Here is a table of points, one per row:
   11  -12  -22    0    8    4   -2   -2   26   -3   32   12   22  -30    4   32   21  -20   -8    5   -7  -18   34  -37   -8   24   13   -5   61    9   19    1
    1   -7  -16  -41   10   18  -20   -1  -30   48   -9    7   -6   10  -16   -7   15  -21  -17  -28   18  -32  -72   41   20  -27   16  -10   -4   19   -7  -26
   41   31   41  -24  -14  -20   12   14   29   19  -12   20   38  -17   31   -3   34   16   -2   39    3   42   -6    2  -11  -38  -10   35    9   48   28  -40
  -39  -42  -32   -4   20  -11   12  -19   -8   16   -1   -6  -13   23   -7    1   23  -15   15  -13   31   18    1  -11   -3   32   -5   25  -16   -2  -17    7
   28   -8  -18   -5   45  -20   21    2   16    1   54  -12   11   -9  -33  -34   13    5  -21   17   -5  -17   27  -58   10  -36    7    9  -10   -8   -1   11
  -10    3   12  -19  -27  -20   -8  -29  -24   34  -13   15   47   18   -7    1  -55   10  -30   25    6  -28  -43  -14   16   14   -1    7    3   27   -1    7
  -19  -13  -19  -26    1   28  -25   23   23   13  -67   -6  -14   31   15   25   30  -15  -17  -48   46  -17  -32   13    1   15    7  -59   -7    2    4   31
   -4   29   -3   13  -70  -26  -14    8   44  -84  -66  -30    0  -13   15  -23   18   36   23   43  -25   64   -6    4   49  -27  -19   10   -1    7  -10  -19
  -29   -8  -13  -13    2    4    5    0   10   12  -28   -4    8  -21    2  -16  -23   -9  -34   -7  -21    7   29   67    4   34   22  -19  -20   30  -49  -24
  -30    1  -33   -6   -5  -14  -11    4   10  -28    6   -1   29   41  -24  -18   17   54  -11   26    5   29  -48  -25    3    9   16   -5   -7   34   22   16
   10  -27  -13  -32   23   29  -15   32  -39   12  -15    8    1  -19   16   27  -22   26   14   27    9  -10    7   -7   -4    7   17  -15  -35   46  -14    7
  -14    4   12  -16   13   17  -27    3  -17   36  -66  -18   -7    4   15   23  -10   34    4  -14  -24   -2  -30   20   25    1  -12  -16    4   -4  -66   -5
    9  -28   -6   53    7    2   29   62  -19  -45   17   30  -17    7  -12   12  -21   35   54   62  -40    4   23  -61   41   13  -32   32  -15  -33  -35   11
   -8   42   28   43   36  -12   14  -32  -38    0   -7   20    0   29   -5  -81   10  -40  -19    8   27  -33    7   39   -7   15   10  -31    3  -20   32  -39
    0  -21   -9    1   -1  -24   25  -15   45  -22    4   25   -5   -9    6  -26   -8   10   20   -4   17   17   15    9   -5   14   -3   19  -13  -60   58   -1
   -7   -8    1  -21  -41  -11  -12  -21  -20    1  -25   -9   -8  -17  -18    9  -11   26   32  -21   -1    4   -6   27  -35  -16    3   -4  -15  -24  -30   13
   11   26  -21    3  -26  -21   -4  -37    6  -29  -25    4   62   52  -38  -14  -21  -18   11   18   -6  -14  -33   31   17    9  -24  -20  -12   18   -9  -17
   11  -11    2   16    0  -13   12  -10   -3   18   39  -42    7   -9    1   17   41  -18   14  -20   16   -9   35    9   12    3  -31   17  -12  -22   48  -13
   11   18    9   36  -43   19  -16  -44   11   12   14    8    4  -27   -8  -17  -13   33  -24  -38  -22   -3   -7  -14   44  -47   19   24  -20   31   14  -16
   12   -1   29   49    8    4    5   21   21   -2  -23  -31   14  -32   -8  -34   11   -4   53  -17   20  -14  -21    2   15   26   13    9  -17   34   19  -17
   16   17  -39   22   -3    4   17    6  -12  -16   23   13    4   28    7   11   27   13   -1   37  -17    4   14    3    2    1   30    3   -3  -16   -7   46
   -6   -8   -6  -37    5   12  -24   -6   23  -48  -22   -6   53   -1  -34   -6  -20   19   12   -1   12   17  -29   27   24  -11   20  -15  -34  -20   39    0
   -8   31  -21   23  -39  -19  -54  -34  -11  -10  -22   -4  -50    3   17   15   23   27   16   48    5   26    0   39  -15  -31   25  -36   -9   64    5   19
  -13   14  -24  -55  -51   36  -25   45   27  -18    7   22   14  -35  -15   42  -27  -24   24   -6  -30   25   -9  -14    7   29   27   -6   14   25  -31   30
   -3  -12   17    5   -9  -18   17   12    9   21  -16  -20   -1   36    9   14   -4  -14  -12    3   32  -19    6   -1   29   17  -22  -17    6   31   31  -25
   18   35    2   -2   25   23   16   36  -13  -22   36   29  -38  -37   -8   -6   22   -6   26  -23  -41   -5   31  -18    3  -11   13   23   38   -7   36   11
   16   12  -55   -4   22   10   -7   -7    7    6   13   27   -5    0   24   -6   15  -16    9   64  -28  -43  -10    7    7    9    3   23   54   -4   26    2
   18  -23   28   17   -7  -43   40  -14  -33   14  -38  -42   -8    1   45   -1    8    8   -4  -59   56  -23  -31    3   -8  -11   -7  -55   -6    8  -48   40
   -1  -19   -3  -38    8  -15   11   17  -34   -3   -4   -3    8   27  -27  -11  -21   19   25   -3    5   13   -9  -15   -7   14   -8   25  -35  -12  -13  -21
   -7  -33   -9   14    5    4  -11    6  -31    7   37  -28  -28    9   25    9  -12  -13   12  -23  -32   -1  -24   -6   -2   43   20   35   22  -48  -10   17
   -1   55   29  -13    3   20   10   28   15  -45  -35   28   21   58  -30  -14   20  -30   -9   34   48  -11    3   62   -8   12   20    7   44   11   21  -11
   19   24  -22   53   32    6   19  -11  -13   43   15   36   -5   49   -9  -46   19  -26   22   18  102    3    7   19  -17   -4   -7   17   -3  -43  -18  -20
  -28   14  -20  -42   -5   12   19   21   -8   10    2  -30    4   -3    4  -11   21    9   -7   -5    9  -23   18  -51  -25    2   22    4    4  -44  -20   13
  -25   71   25   21  -13  -38  -39  -12  -12   30  -34    6   12  -25   10   20  -22   10  -24  -12   -4   -5  -16   33   20  -23   -8   17  -14   -8   -5   13
   -5  -43  -24  -42   -6    5    5   -9   11  -16   22  -19  -29   -1   11   31  -32   23   31   24  -39   36   17    4   32    5   19  -23  -15   -6  -22   31
   -9  -43  -32  -38  -17    0    5    5    3  -27   16   -2   76  -24   -1  -36   40  -22  -38    8   -4  -27    2  -57   14  -19   28   12   40  -16   53   45
   16   -3    9   -1   13   18  -21  -13   -1   49   49  -11   -7  -47   25   35   -8   29   13  -20   12   -7  -13    8  -11  -16  -29   19  -14    2  -46   31
   25   -3   13   -8    7    5   -2    0  -23    3   -7  -15  -37    5    2   36   24   12   -6  -24    3  -25   -2   20   17   23  -10   23  -14  -42   19   26
   13  -12   -9  -17  -23  -14  -18  -33  -24    0   20    6  -53  -15   31   30  -21    6   -7  -25   -5   32   39   -7    1   -8   -5   14   -9  -37  -12    0
   19    3    8   24  -31   23  -43   -5    6   17   40  -29  -38  -23  -24   52   -9   -3  -11    8   -1   42   52  -20  -34    0   12   34   18    2  -43  -53
   21   -1   56   24   38   -5   34  -39  -26   15    6   16   -6   18    7  -41   39   -7  -37   -3    6  -60    0   25  -36   14   -1    2    6   16   15    8
   -6  -17   28   55  -27  -15    2   -4   28  -35   -2    8  -84   30    4   -3  -38  -16   31   55  -13   10    7   23   -8  -14   10  -38  -13  -32   -7  -15
   29  -20   17   -7   -1   11   19   20   -2   18    9  -24  -42   -4    9  -48  -33   -8   -8  -13    2   27   -4   -4  -27    9  -54  -30    1  -40   22    7
  -30    9    2    9   -6    8    0  -26    0   21  -23  -63  -21  -39   -1   18  -44    3   21  -24  -12  -13  -44   18    0  -19   13  -16  -25   90   -9   -1
   23   -8    2   47   -5   23   31  -12    2   16   16   35  -12  -12  -13   -1   35   12    3   18  -16   -5    3  -12   13  -26  -71    5  -11  -43  -13    7
  -57   55   28    1    9   31  -40   11   11   28   -3   12   11  -20  -26    1    2   10    3  -34    1  -44  -32   15   -9   44  -34   -6  -36   62   56  -19
  -44   14  -48   -4   36  -18   15   40   36   21   -9   16  -19  -40   -1   68  -41   21   -4  -27   13   15  -32   -4  -22  -20   44   21   31    9  -13  -22
   13    0   19  -22   -1   33  -15   20    5  -45    6   -1  -17   39   -8   27   16  -24  -23   10   -1   42    7  -23  -12  -38    9   28  -47   44    9   23
  -44  -26  -31  -16   -8  -13   18   -8   33   -3  -13   -4   33  -13  -23   12  -22   25    8  -18   14    4  -22  -39    3    2  -15   11   -2   10  -33  -47
   -3  -39   38   77   -6  -40   28    6   22  -66   20   -1   14   -5  -20  -62  -18   52   12   72  -31   28   52   35  -15   -4  -34   36   26   -5   78  -39
  -15  -16   22    5   -4   34   22  -33   -1   -3  -24  -17    8    8    2  -39  -11  -27    1    0    3   16   -4   -3   40    3   20    0   15  -31  -12   10
   12   49   11   68   42   17  -15  -28    7   19   11   -8   -2   31   54   11  -38    0   18  -67   17  -20   48    9  -45  -22   -4    6   16   -5  -36    7
   13  -47  -22  -24  -42   19  -41   15  -21   28    1  -13   22  -32  -26   50  -37   -2  -15  -64  -45   10    7   -1   -8   30   19  -28  -17   32  -10    9
  -17    9   -6  -34   37  -21   36    2  -28  -24  -42   26   10   53   12  -12   22  -29   29  -10   11    1   -1  -43    3   65  -20   -9  -19  -13   28    6
   43    6    4  -18   86  -26   59  -18   22  -12   10   18   53   17    6  -52   16  -75  -40   17   35  -11  -11    5  -12   35   10    3  -15  -30   26   -2
  -25  -26  -14   -7   34   -4    0   32  -17    0   42   -3  -25   -7   -3   16    0   -8  -10    7   -1   -8   23   24  -13    1  -25  -29   31   17    2   -8
   22   12   21    1  -37   30    8  -30   27  -13   21  -19   29   27  -19    0   -4   47   14   20  -33    4   -5  -25   25   12    7   -3  -12   20   32   -3
    7   -3  -26  -36   13    6    5   -1    2   32  -28  -27   19    4  -13   -7   -5  -14  -11  -25  -12  -10   -6  -10   -9   14    3  -10   -2   -2   -8   21
   37    1   36   -7    5    9  -22   -6  -17   -6   63   30    6  -16   27   -1   26  -54   11    8   17  -31   48  -23  -20  -24  -37    6   32   -5  -40   -2
  -36   -8   28   -5    0   38  -21   19    4  -38  -13   -5    6   -8  -11    2   -8   15  -20   16    8   14    0   -7   43  -10  -21  -45   18   24   60   -7
   33   -3   21  -15   19   -6   -4   10    8   -5   48    2  -17  -27   -9    1   13    2  -35  -11   22  -38   59  -42  -14   -2    1   34   26  -29  -40    3
  -14  -10  -12   11  -14   50   12   11    6  -25    7   18   23  -46   23   -2  -23   11  -28  -23  -10  -15  -17   30  -56   19  -17   17   -6   32   20  -29
    5   -1   19  -30   25   18   -8  -17  -29   17   -9   30    4  -13   18   23   -3    9  -23  -28  -10  -10    2    2  -19  -32   17  -21   39  -21  -40   20
  -21  -10  -31   40  -49   -2   50    4   30   25    2  -12    4   22    2    9   27    0   11   -6  -12  -18  -11   -4  -14  -12    6  -46   -2  -19  -38  -11
   14   63  -11    1  -34  -28  -26   23  -16  -14   -5   10  -52   -8   19  -17  -20  -18    8    8  -42   15   -1   38   28  -45   12  -17   -8  -14  -44    9
  -22   17   23    6  -41  -38  -35   31   28  -17    2   19  -32    7    0    2   26  -31  -12   37  -33   32   32  -17  -22  -40  -15   22  -22  -36    3   37
   -5  -49   -4    1   54  -10   24   18   10    3   29    8   -7  -16  -10   11  -18   12  -33  -21  -22   -1   -3  -59  -20    2   28   -2   20  -15    3  -41
   12    4   16   11    6  -29   -7  -24  -23   37   -6   23   -5   20  -17    6   18  -14  -26  -14   26   51  -29   29   25   -7    7  -17  -12   29  -10   14
   15   -2   22  -20   12  -30  -25   -7  -31   21  -28  -22   31   13   24   -3   29  -39   24   15  -13   18   12  -13  -16   13   -5   19   27  -16   43  -20
Along one direction, these points spread out more than along any other. Take the direction at right angles to it along which they spread out most. Go by this last direction. Where along it does each point below lie, from 0 to 99? 50 is the average, and the first point above lies past it. One standard deviation of the points above along it is 16.
  -14    4   12  -16   13   17  -27    3  -17   36  -66  -18   -7    4   15   23  -10   34    4  -14  -24   -2  -30   20   25    1  -12  -16    4   -4  -66   -5 42
   11  -11    2   16    0  -13   12  -10   -3   18   39  -42    7   -9    1   17   41  -18   14  -20   16   -9   35    9   12    3  -31   17  -12  -22   48  -13 49
   37    1   36   -7    5    9  -22   -6  -17   -6   63   30    6  -16   27   -1   26  -54   11    8   17  -31   48  -23  -20  -24  -37    6   32   -5  -40   -2 55
   13  -12   -9  -17  -23  -14  -18  -33  -24    0   20    6  -53  -15   31   30  -21    6   -7  -25   -5   32   39   -7    1   -8   -5   14   -9  -37  -12    0 68
  -17    9   -6  -34   37  -21   36    2  -28  -24  -42   26   10   53   12  -12   22  -29   29  -10   11    1   -1  -43    3   65  -20   -9  -19  -13   28    6 31
   21   -1   56   24   38   -5   34  -39  -26   15    6   16   -6   18    7  -41   39   -7  -37   -3    6  -60    0   25  -36   14   -1    2    6   16   15    8 21
  -44   14  -48   -4   36  -18   15   40   36   21   -9   16  -19  -40   -1   68  -41   21   -4  -27   13   15  -32   -4  -22  -20   44   21   31    9  -13  -22 55
   13    0   19  -22   -1   33  -15   20    5  -45    6   -1  -17   39   -8   27   16  -24  -23   10   -1   42    7  -23  -12  -38    9   28  -47   44    9   23 62
   43    6    4  -18   86  -26   59  -18   22  -12   10   18   53   17    6  -52   16  -75  -40   17   35  -11  -11    5  -12   35   10    3  -15  -30   26   -2 17
   14   63  -11    1  -34  -28  -26   23  -16  -14   -5   10  -52   -8   19  -17  -20  -18    8    8  -42   15   -1   38   28  -45   12  -17   -8  -14  -44    9 65
  -57   55   28    1    9   31  -40   11   11   28   -3   12   11  -20  -26    1    2   10    3  -34    1  -44  -32   15   -9   44  -34   -6  -36   62   56  -19 27
   10  -27  -13  -32   23   29  -15   32  -39   12  -15    8    1  -19   16   27  -22   26   14   27    9  -10    7   -7   -4    7   17  -15  -35   46  -14    7 51
   15   -2   22  -20   12  -30  -25   -7  -31   21  -28  -22   31   13   24   -3   29  -39   24   15  -13   18   12  -13  -16   13   -5   19   27  -16   43  -20 43
